One turn moves each row of this set onto another row. After a few examples, where does it send each row asked below?
lekin: -1.50; 0.04; -1.57; 2.98; 0.51; 0.17; -1.71; -2.16; 1.11; 1.45; 0.93; -1.26; 0.76; -1.12; -0.42; -0.57; -0.47; 0.54; 1.10; -0.20; -1.93; -0.14; -0.76; -2.30; 0.77; -2.06; -2.27; -0.46; -0.95
sado: -1.83; -0.49; -1.22; 0.57; 1.93; -0.69; -0.48; -0.51; -0.04; 2.47; -0.82; 0.48; 1.89; -1.14; 0.11; -0.10; 1.29; -1.71; -0.03; 0.63; -0.34; 0.60; 0.11; -0.29; -2.00; 0.60; -0.12; 1.61; -0.45
vovoz: -1.43; 0.22; -3.25; 3.99; -0.21; 1.34; -0.97; -0.66; 1.65; 2.35; -0.69; 0.03; 1.98; -1.24; 1.02; -0.23; -0.77; 0.20; 1.30; 1.36; 0.84; 2.20; -1.38; -2.36; -1.16; 0.65; -0.04; -1.18; -0.64
kole: -0.72; -0.54; -3.24; 2.96; -0.24; 2.23; -2.09; -1.58; 0.16; 0.71; -0.71; -2.14; 1.92; -0.48; 0.34; 0.50; 1.10; -0.14; -0.60; -0.11; -1.00; 0.60; -1.11; -0.87; 1.26; -2.19; -1.56; -0.14; -2.06
mog: -1.70; -0.29; -3.49; 3.53; -0.11; 0.06; -1.79; -2.96; 1.15; 1.99; -0.08; -2.62; 1.14; -0.07; -0.52; -0.70; 0.11; -0.33; -0.13; -0.27; -1.48; 0.84; -1.83; -1.23; 0.00; -2.00; -1.63; -0.10; -1.51
suz: -0.97; -0.75; -4.29; 2.71; 0.83; -0.14; -1.16; 0.35; 1.27; 1.43; -1.41; -1.38; 1.88; -1.14; -2.13; 0.03; 0.22; 0.38; -0.80; 0.70; 0.23; 0.24; 1.33; -0.94; 0.03; 0.92; -1.03; 0.84; 0.84
nolo: -0.49; 0.26; -1.98; 2.66; 0.76; 2.21; -2.35; -3.48; -0.33; 0.90; -0.77; -0.10; 1.77; -1.22; 0.06; 1.72; -0.54; -0.01; -0.73; 0.50; 0.78; -0.45; -1.23; -0.66; -1.06; -0.26; -0.21; 0.05; -1.69
geke: -0.33; -0.69; -2.18; 2.39; 0.64; -0.82; -2.88; -0.68; 2.07; 1.25; -0.25; 0.31; 2.84; 0.14; -0.24; -0.55; 0.10; -0.95; -0.51; 1.76; 1.42; 1.77; -0.36; -0.21; 0.82; 0.17; -0.66; 2.33; 0.38
soze: -1.00; -0.73; -2.83; 2.20; 0.10; 1.21; -0.16; -0.61; -0.05; 0.66; -1.97; 0.32; 2.68; -2.37; 0.12; -0.28; 0.12; 0.67; -1.21; 0.55; 1.53; 1.84; 0.64; -1.64; 0.58; 1.44; -0.56; -0.27; 0.15
Kud: -1.68; 0.31; -2.05; 1.31; 0.45; -0.89; -2.96; 0.01; 0.38; 1.51; 1.05; 0.35; 2.13; -1.15; 0.38; -0.24; -0.25; -1.03; -0.70; 0.66; 1.09; 0.52; -1.33; -0.95; -0.20; -0.59; -1.09; 0.70; 2.26
revo: -1.24; -0.45; -0.58; -0.36; 1.38; 0.51; -1.67; 0.14; 0.58; 1.64; 0.50; 0.02; 1.96; -2.00; 0.18; -0.29; 0.33; -0.25; 0.64; 1.46; -0.83; 0.43; 1.74; -1.30; -0.53; 0.02; -0.96; 0.46; -1.24
gipek: -0.69; 0.15; -3.27; 2.81; 0.09; 1.78; -2.15; -2.87; 0.19; 1.67; -1.40; -1.12; 1.72; -0.81; 0.60; 0.56; 0.01; -0.29; -1.24; 0.30; -0.51; 1.45; -2.21; -0.41; -1.23; -1.51; -0.37; -0.99; -2.36
sus: -1.83; -0.41; -2.13; 3.19; -0.40; -0.76; -1.45; 0.43; 2.36; 2.39; 0.06; -0.77; 1.77; -2.66; -1.64; 0.39; 0.51; -0.49; -0.47; 2.02; -0.70; 0.67; -0.82; -2.76; -0.08; 0.63; -1.47; 1.28; 0.79
Futu: -0.16; -0.17; -3.64; 2.07; 0.76; 0.16; -0.63; -2.10; 1.07; 1.85; -0.46; -0.88; 1.43; -1.74; 1.78; -0.23; -0.69; -1.18; -0.87; 0.91; 1.19; -0.38; 0.90; 0.78; -1.30; -0.80; -1.28; 1.46; -2.69
beren: -1.36; -0.26; -2.64; 2.33; 0.72; -1.72; -0.49; -0.01; 1.65; 1.81; 1.12; -1.62; 1.33; -2.40; 1.25; 0.19; -0.15; -0.91; -0.13; 0.22; -0.54; -0.60; -0.76; 0.41; -0.45; -1.55; -1.77; -0.64; -2.65
Vuta: -1.93; 0.47; -1.67; 2.42; -0.12; -0.59; -0.17; -0.46; 1.77; 2.53; -1.23; 0.62; 3.20; -3.29; 0.10; -0.32; -0.72; 0.18; -1.15; 1.67; 0.80; 1.83; -1.06; -2.05; -1.10; -0.20; -0.89; -0.80; 0.23
Kefo: 0.68; -0.59; -2.72; 3.02; 1.10; 0.24; -1.97; -0.57; 0.34; 0.96; 1.05; -1.38; 0.05; -1.31; 2.04; 0.83; 0.90; -1.86; -0.19; 0.52; -0.68; -0.33; 0.01; -2.02; -0.40; 0.20; -0.22; 0.62; -1.43
raviv: -1.02; -0.77; -2.70; 2.70; -1.86; 0.91; -0.66; 0.92; 2.49; 1.98; -1.24; -1.47; 2.60; -2.93; -0.42; -0.14; 0.17; 0.15; 0.39; 2.10; 0.20; -0.39; -1.86; -1.18; -0.91; -0.78; -1.17; 1.35; -1.22
vimo: -1.18; -0.41; -1.98; 2.58; -1.49; 1.12; -1.84; -3.46; 0.69; 1.52; -0.42; -2.10; 1.89; -1.95; 0.29; -0.17; 0.15; -0.49; -1.23; 0.73; -0.53; 0.27; -2.83; -1.75; -0.49; -1.83; -1.25; 0.72; -2.05
rami: -0.74; -0.77; -0.80; 2.75; -0.44; -0.81; -0.40; -3.75; 1.45; 1.28; -1.32; -0.76; 1.58; -1.90; -0.59; -1.27; -0.42; -0.52; -0.60; 0.25; 0.28; 0.34; -2.44; -0.86; -0.33; -1.36; -0.75; 0.68; -2.45
dofos: -2.68; -0.54; -0.45; 0.73; 1.08; -0.66; -1.24; -1.42; 0.31; 1.48; 1.03; -0.70; 2.98; -1.40; -0.21; 0.40; 0.25; -1.23; 0.24; 0.97; 1.62; -0.59; 0.77; -1.08; -0.21; 0.83; -0.42; 1.07; -0.68
lino: -1.51; -0.71; -4.53; 3.47; -0.33; 0.58; -1.10; -0.51; 0.81; 1.93; -0.39; -1.74; 0.50; -0.93; -0.75; -0.54; -0.34; 0.40; 1.27; 0.22; -0.05; 0.44; -1.23; -1.95; -1.43; 1.63; -0.25; 0.02; 0.40
vel: -1.09; -1.08; -0.52; 1.29; 1.86; -1.89; -0.82; -0.51; 1.69; 1.59; -0.22; -0.51; 2.34; -0.52; -0.47; -1.20; 0.56; -1.31; 0.59; 0.92; 0.26; 1.39; 0.97; -0.97; -0.01; 0.37; 0.29; 0.06; -1.72
Tufe: -0.45; -1.08; -2.01; 0.91; 0.52; -0.19; -2.45; -0.93; 1.42; 0.72; -0.08; 0.17; 3.24; -1.02; 0.02; -0.71; -1.05; 2.27; 0.03; 1.48; -0.26; 1.67; -0.06; 0.06; 0.09; 1.17; -1.14; 1.17; -0.45
gan: -1.09; -1.02; -1.67; 0.36; 0.14; -1.20; -1.27; 0.39; 0.07; 0.99; -0.41; 0.64; 2.04; -2.13; 0.47; -1.22; 0.27; 0.72; -0.69; 0.10; -0.82; 1.67; -2.19; 0.07; -0.46; 0.36; -1.14; 0.54; 0.67
Riv: -0.94; -0.95; -1.61; 3.19; 0.50; -0.49; 0.19; -2.68; 0.52; 1.23; 0.93; -0.98; 1.99; -1.83; 3.02; 0.11; 0.06; 0.07; 0.41; 0.41; -0.66; 0.53; -0.82; -1.79; -0.36; 0.97; -1.00; 1.02; -2.40
mor: -1.09; -0.76; -3.62; 2.67; -1.38; 1.45; 0.09; 0.57; 0.87; 0.83; -1.80; -1.46; 2.65; -1.90; 0.43; -1.10; 0.29; -0.24; 0.15; 0.38; 2.23; -0.15; -0.48; -1.02; 0.63; -1.08; -0.95; 0.35; -0.39
sul: -0.29; -0.11; -2.79; 3.22; 1.35; 1.34; -1.48; -0.40; 0.41; 1.26; -1.65; -0.17; 0.90; -0.42; -0.49; 0.83; 1.55; -1.13; -0.21; -0.31; -1.29; 0.19; -0.95; 0.29; 0.49; -2.32; -1.39; 0.57; -1.57

rami turns into nolo
beren turns into Riv
And these:
gipek turns into kole
sus turns into Vuta
lino turns into raviv
Kud turns into gan
dofos turns into sado

